In the rows, 128 means zero.
A single turn carries every row of the set below to another of its rows. Some are shown first; where does it send the rows asked next?
bufog: [132 117 142 133  90 128 128 180 165 115 155 109 128 118]
dun: [153 137 145 137  98 111 135 174 150 136 131 123 143  80]
Bizur: [128 115 146 146  96 144 121 179 151 105 159 114 144 125]
Mabu: [141 130 140 151  74 109 125 190 127 111 148 125 127 109]
gego: [122 115 154 127 106 149 125 147 144 118 117 118 160 122]
sinen: [127 117 151 114 100 134 133 147 159 129 114 111 143 116]
Rup: [148 138 140 143  87 119 148 183 127 121 136  93 115 121]
vug: [155 123 138 119 106 118 133 139 131 125 110 135 131 128]
pamib: [135 129 149 161  98 142 126 190 109 112 147 117 141 120]
nog: [137 128 144 145  79 111 124 195 134 124 147 124 120 102]
dud: [141 132 144 161  93 137 133 184 107 104 144 109 139 128]
Sifa: [156 143 148 144 119 139 149 166 132 134 125 100 151 100]
Kabev: [121 111 151 121  92 132 117 151 156 121 121 132 153 109]
rere: [137 136 149 125 101  98 145 152 129 139 115 137 131 110]
girop: [144 137 145 142  99 130 147 187 125 130 135  91 116 119]
mik: [130 131 152 142 103 112 130 154 112 124 123 155 153 114]
butub: [147 134 150 156 108 135 125 173 127 120 138 133 168  91]
lek: [151 121 140 129 110 129 129 139 120 118 112 138 143 134]
duf: [133 120 145 138 102 145 137 176 155 114 151  94 133 130]
mavop: [137 139 153 137 117 124 151 148 109 131 113 126 145 127]
roze: [151 119 139 126 101 117 122 142 128 119 115 150 140 125]

mavop turns into mik
girop turns into pamib
Now find these:
Bizur turns into bufog
dud turns into Mabu
dun turns into Sifa
Kabev turns into sinen
vug turns into lek

A single turn carries every row of the set below to another of its rows. Some are shown first; where does it send the rows asked next?
zuv: [114 131 124 143 113 130 141  87  97 107 131 102 137  98 136 100 123]
Zubot: [137 107 147 135 101 119 139  99 110 137 109 107 107  88 131  69 118]
Nad: [123 127 133 150  90 163 147 104 134 129 151 118 119  98 116  99 115]
zud: [125 125 162 131 131 127 141 101 145 131 109 106 110 102 136 111 103]
kinos: [140 112 132 147  82 119 115 116 119 140 144 127 120  85 107  89 132]
bamag: [137 105 153 159  91 124 134 115 112 151 142 121 100  84 132 115 142]
Vuke: [121 145 150 131 144 116 132 112 122 110 131 125 112 104 122 103  97]
mul: [142 110 158 137 112  85 125 113 116 138 122 105 111  96 122 104 125]
kivin: [109 130 130 142 111 132 137  84  99 110 123 104 140 100 137  99 118]
nadod: [126 128 120 120 113 137 144 108 137  96 136 113 105 107 135 115 125]
tob: [130 143 123 150 122 139 140 124  96 117 136 130 106 114 137 117 132]
dubes: [141 124 120 154 111 142 128 115 106 154 143 107 121 124 119  94 129]
Ded: [141 132 148 148 121 104 134 123 129 132 140 128 125  88 157 125 115]
tupuv: [109 125 142 145 125 146 140  98 134 129 164 132 119 117 134 101 110]
bokiv: [133 129 145 157 118 111 110 116 117 141 148 130 124 113 124 136 121]
vosi: [111 140 144 129 138 135 134 101 130 113 145 126 115 112 122  93 103]
nalu: [122 122 138 151  87 160 146 101 128 129 154 121 118 100 117  92 113]
Kuvu: [151 122 152 145 109 110 133 131 143 138 137 127 108  93 148 119 113]
Neno: [110 122 138 144 127 149 140  95 129 132 160 132 112 120 130 100 118]
pil: [138 130 164 137 117 106 138 122 121 152 128 123  99  81 110 112 121]
varik: [138 108 156 132 119 118 144 107 117 142 125  99  93  88 127  77 116]
kovuf: [118 120 135 133  96 134 127  81 102 110 121  95 120 100 110  95 121]
Rim: [147 122 162 139 105  91 132 122 120 123 113 111 108  96 124 114 113]
fiva: [127 133 135 154 110 120 110 105 114 125 142 132 135 122 136 134 121]
kam: [122 123 124 158  93 127 121  98 109 122 130 132 146 113 146 110 126]
Vora: [128 120 110 123 107 137 128 100 139 135 124 101 132 105 120  91 135]
tufil: [124 114 147 125  99 129 130  89 117 110 113 100 103  94 100  97 117]
Pib: [142 115 149 150  92 118 135 118 106 144 118 110 104  74 132 116 139]
Daras: [135 119 161 125 113 106 132 114 137 143 117 131  95  89 114 104 121]
taroz: [128 121 154 128 134 109 128 103 134 141 101 114 112 102 144 113 117]
folun: [128 123 119 156  95 129 121  98 112 120 125 131 145 119 146 106 123]
zini: [133 124 132 153  81 141 122 116 121 136 158 131 121  92 110  91 128]

kam turns into nalu
varik turns into taroz
Now find these:
vosi turns into fiva
zud turns into Ded
nadod turns into tob
kinos turns into tufil
Daras turns into Rim
folun turns into Nad

A single turn carries every row of the set below to another of its rows. Some are shown first; where does it send the rows asked next?
num: [127 115 122 145 116 132  99 135 145 127 130 155 116 125 128 136 128]
gazeg: [139 119 129 127 135 166 127 132 143 127 123 134 104 137 152 148 139]
zuf: [130 128 137 131 130  99 136 142 130 149 124 146 128 107 114 126 123]
Ger: [142 123 129 128 133 160 127  97 135 106 127 142  94 120 132 136 121]
sala: [146 121 132 128 132 133 142 120 132 119 130 139  92 130 133  90 149]
mon: [141 119 132 132 124 140 138 124 135  93 130 140 137 133 100 123 128]
Lides: [163  99 149 115 125 141 151 119 140 124 102 142  99 113 125 120 134]
peb: [118 128 126 125 125 123 124 134 130 132 124 166  99 129 120 149 114]
kaga: [150 130 132 114 127 143 126  87 126 116 137 151 121 110 120 120 130]
sen: [112 118 125 127 125 138 151 145 140 121 142 147 108 146 121 149 125]
feno: [147 126 129 133 129 167 128 147 135 136 147 141 128 137 144 115 140]
busi: [133 143 125 133 126 149 132  95 128 129 137 156 138 122 120 105 130]
mer: [133 114 136 126 146 146 128 133 138 142 125 113 115 119 160 118 136]
darek: [131 133 126 126 121 113 145 133 130 152 129 163 110 122 103 144 127]
mimu: [155 115 140 137 127 167 153 139 155 141 108 145 119 123 130 128 106]
mev: [111 115 131 133 126 146 154 115 125 121 111 148 129 140 104 104 119]
nezes: [139 108 126 133 127 112 107 131 142 145 142 134 113 102 127 123 125]
Mafe: [133 104 124 129 119 118 136 120 138 173 124 149 108 106 112 125 128]
saf: [122 110 127 116 141 145 159 113 130 142 130 131 109 123 108 109  94]
Sab: [147 120 140 110 131 153 131  92 132 134 124 147 126 100 125 128 103]
tured: [153 115 129 116 140 140 143 122 139 114 150 124 116 115 104 129 103]
loraz: [121 111 120 141 108 137 127 124 141 155 114 169 112 130 112 138 131]
Taki: [146  94 146 103 126 155 148 123 122 151 112 143 108 118 137 118 141]
fonu: [116 123 137 129 133 109 114 141 130 130 121 147 116 115 131 132 110]
Vafi: [118 100 144 117 132 110 158 143 134 136 128 125 124 116 122 126 126]
baz: [139 131 135 148 132 145 158 106 137 148 117 133 140 107 118 103 127]
guf: [110 107 136 119 136 120 137 144 135 114 140 129 107 131 134 131 121]
zuz: [140 116 136 127 136 138 156 125 134 162 115 123 123 119 139 114 158]
ler: [121 112 133 124 122 127 172 145 139 143 129 143 125 133 109 143 130]
fosan: [135 114 144 133 142 148 131 105 136 127 113 122 120  99 141 113 104]
Kivok: [143 107 141 126 121 175 143 142 134 147 110 151 135 132 138 128 132]
dupov: [147 141 122 142 122 157 155  97 135 128 131 153 115 127 110 126 144]
duve: [138 137 123 150 136 159 144 140 147 137 136 142 111 138 137  98 121]
beda: [130 133 133 130 130 159 137  99 133 146 124 152 143 112 125 113 102]
vamiz: [144 121 129 127 124 159 155 123 139 147 114 145 113 137 131 143 163]
Bivi: [150 112 132 110 136 147 134 129 122 139 149 132 102 124 143 105 150]

kaga turns into busi
fonu turns into peb
mev turns into saf
Now find these:
Mafe turns into nezes
ler turns into Vafi
Bivi turns into feno
gazeg turns into vamiz
baz turns into fosan
duve turns into mimu

A single turn carries every row of the set below to another of its rows. Some are shown first; where does it send the rows asked next?
E: [142 116 122 123 135  94 135 131 110 108 111 147 138 117]
B: [125 119 148 127 108 111 100 124 141 137 128 146 139 123]
A: [133 108 129 127 135 114 133 146 128 133 159 133 140 141]
S: [127 123 161 128 115  94 108 122 131 136 137 143 137 131]
T: [141 144 133 111 132 139 138 144 100 113 159 122 155 107]
X: [146 127 124 115 136  97 131 129  98 105 110 142 138 107]
N: [136 148 151 104 113 122  94 121 110 128 128 128 140  96]
Q: [145 120 118 118 139 100 138 134 102 106 114 142 139 113]
P: [124 129 162 135 107 106 119 123 137 127 136 150 150 126]
K: [142 136 120 102 133 143 118 145 103 124 149 118 144 105]
G: [142 124 129 120 132  92 129 126 105 108 106 147 138 111]
L: [138 152 161 104 122 108 103 120  99 126 140 124 140 105]
C: [147 135 126 109 145 142 130 136 104 117 159 126 155 104]
D: [142 151 158 108 125 122 104 111 106 120 137 135 151  92]
Y: [131 115 131 134 127 126 144 146 132 123 158 139 154 135]
Z: [135 157 164 112 112 118 113 120 105 117 137 132 152  99]
M: [144 137 130 104 142 128 128 144  95 123 162 114 143 114]
R: [130 122 159 132 117 108 109 112 140 131 133 154 150 119]
V: [131 106 117 125 128 131 125 147 135 133 149 135 142 131]
H: [136 106 127 133 137 128 135 136 137 128 155 145 153 131]

N turns into K
Y turns into P
Now find these:
D turns into C
X turns into Q
L turns into M

A single turn carries every row of the set below to another of its rows. Some are shown first; where does it send the rows asked next?
nuba: [138 150 139 141 153 132 140 103 127 110 119 111 128 128]
Zomem: [125 114 121 125 136 137 132 133 132 144 105 153 150 145]
futot: [144 139 106 116 139 126 135 143 107 105 108 136 126 139]
tes: [126 131 139 121 139 130 130 112 150 115 153 126 136 134]
gosik: [126 135 119 112 171 124 149 140 147 143 131 123 130 139]
lami: [107 127 119 123 115 138 128 126 111 143 110 141 110 143]
tufi: [104 132 120 123 142 120 138 138 125 142 138 135  99 140]
biz: [146 164 130 135 152 135 127 108 136 111 110 123 115 131]
reduz: [115 148 112 139 121 151 117 109 157 125 111 145 141 138]
kimom: [112 138 109 129 138 139 136 122 116 141 113 108  92 136]
rek: [124 119  95 109 132 138 138 135 125 112 131 104 134 134]
tegid: [123 154 121 142 134 142 114 114 142 131 100 148 141 123]
vos: [134 135 110 130 150 151 150 117 129 135  89 106 130 148]
Sidu: [118 139  77 129 140 132 130 150 139 121 118 138 129 136]
damim: [106 143 129 122 137 133 136 114 156 127 146 128 148 131]

biz turns into tes
tufi turns into lami
Now find these:
Zomem turns into vos
nuba turns into damim
Sidu turns into futot

A single turn carries every row of the set below to another of its rows. Some are shown first; where does it send the rows asked next?
tef: [104 104 135 134 154 117 112 156 141 103 156 118 144 126 119  99 129]
Kize: [114 141 131 144 130 128 105 155 143  93 170 128 138 140  76 111 134]
dep: [139 136 109 127 130 108 108 127 156 124 139 116 101 119 116  82 151]
meti: [141 135 115 132 139  91  79 141 135 117 167 124 122 138  88 103 138]
kib: [113 136 136 125 125 135 108 129 150 116 173 118 137 164 114 118 149]
Zaze: [129 134 119 133 132  98  66 135 137 120 163 123 129 137  92 102 145]
dapu: [128 140 137 127 120 132 111 152 140 102 171 143 134 129  75 109 140]
Leg: [129 146 121 159 115 110  98 113 161 124 153 111 120 124 111 128 131]
gedam: [147 120 110 124 120 105  96 124 149 126 146 113 109 119 127  90 135]
suk: [150 124 109 127 130 103 101 128 152 112 141 118 105 125 115  81 145]
bip: [153 118 108 121 123 114  98 126 159 123 141 118 117 113 122  91 142]
rukil: [129 118 141 135 143 126 130 140 152 121 163 156 120 105 126 104 144]
der: [100 121 144 117 149 115 121 156 152 101 158 121 143 119 124 108 140]
kav: [132 142 138 129 115 135 116 122 147 128 164 116 136 163 107 111 135]
rabog: [123 123 146 141 142 135 129 140 133 128 173 152 127 118 114 101 135]
nefiv: [113 112 138 133 134 136 126 131 159 121 158 148 105 122 131 103 136]
pepi: [128 138 122 160 146 111  94 146 147 119 138 115 144 116 121  83 130]
Vumo: [137 121 125 100 114 119 125 128 165 109 162 124 108 125 114 121 132]
Lize: [150 150 118 152 119 119  99 121 164 132 172 115 131 126 113 123 127]
rozi: [150 160 120 156 118 114  97 123 162 126 163 118 131 126 113 118 142]
tam: [103 131 140 142 118 128 109 166 141 104 168 140 131 138  90 101 129]
zuza: [136 139 125 148 158  93 102 129 145 120 176 130 114 104 116 114 124]
Tumo: [126 141 126 138 155  92 102 139 150 128 179 124 113 100 121 105 124]
Soru: [133 123 117 145 155 104  99 133 140 124 170 132 116  91 110 114 133]
vose: [126 133 114 166 147 119 102 147 155 115 142 107 146 116 115  90 130]
Liv: [124 136 129 120 123 134  94 129 142 123 158 114 132 167 104 107 145]
gure: [101 140 147 145 127 123 112 163 145 112 163 132 135 137  88 106 122]
pime: [130 118 124 102 121 126 127 141 162  91 158 124 119 114 103 114 143]
daf: [130 139 135 112 111 119 119 124 160 114 162 121 108 118 107 138 131]
Dupur: [135 134 116 160 140 109  98 148 165 109 135 117 140 127 121  86 125]
vul: [130 138 102 136 135  98  79 148 140 116 166 109 123 137  90 106 128]
Karuv: [132 134 110 147 154 102  98 134 152 113 170 134 110  93 117 114 136]
vevi: [138 141 109 130 134 106  84 146 136 119 169 108 127 134  81  94 133]
fab: [ 98 121 141 117 161 117 115 150 150  99 154 126 134 120 113 102 143]
kefam: [109 141 137 159 126 134  97 161 152  98 165 131 140 131  95 106 126]
pafus: [121 134 143 105 103 126 121 127 156 102 155 127 116 122 108 118 132]
gak: [128 122 132 133 134 132 131 144 157 129 149 143 108 116 133  94 148]
dur: [107 110 125 124 145 129 118 152 156  98 157 106 148 138 117 109 126]
Zemif: [125 121 135 132 124 138 125 124 147 134 167 118 137 154 123 120 130]
mag: [113 121 132 126 139 134 132 139 150 128 163 153 107 127 126 106 141]
Zin: [125 135 117 159 136 112  87 156 172 112 148 123 140 122 122  86 128]
Dedeb: [106 114 138 121 159 108 106 158 141 106 171 118 131 113 121 103 136]
kosis: [118 134 132 124 120 130 110 141 161 120 169 115 133 170 107 112 149]
zef: [144 145 125 165 121 107 103 118 163 121 158 114 128 128 119 125 128]
rofal: [129 131 150 106 104 119 115 125 159 108 169 128 115 124 109 119 141]

Dupur turns into meti
Vumo turns into rukil
vul turns into rozi
Now find these:
pafus turns into mag
vose turns into vevi
Tumo turns into Zin
nefiv turns into fab
gak turns into Dedeb
Zemif turns into pime

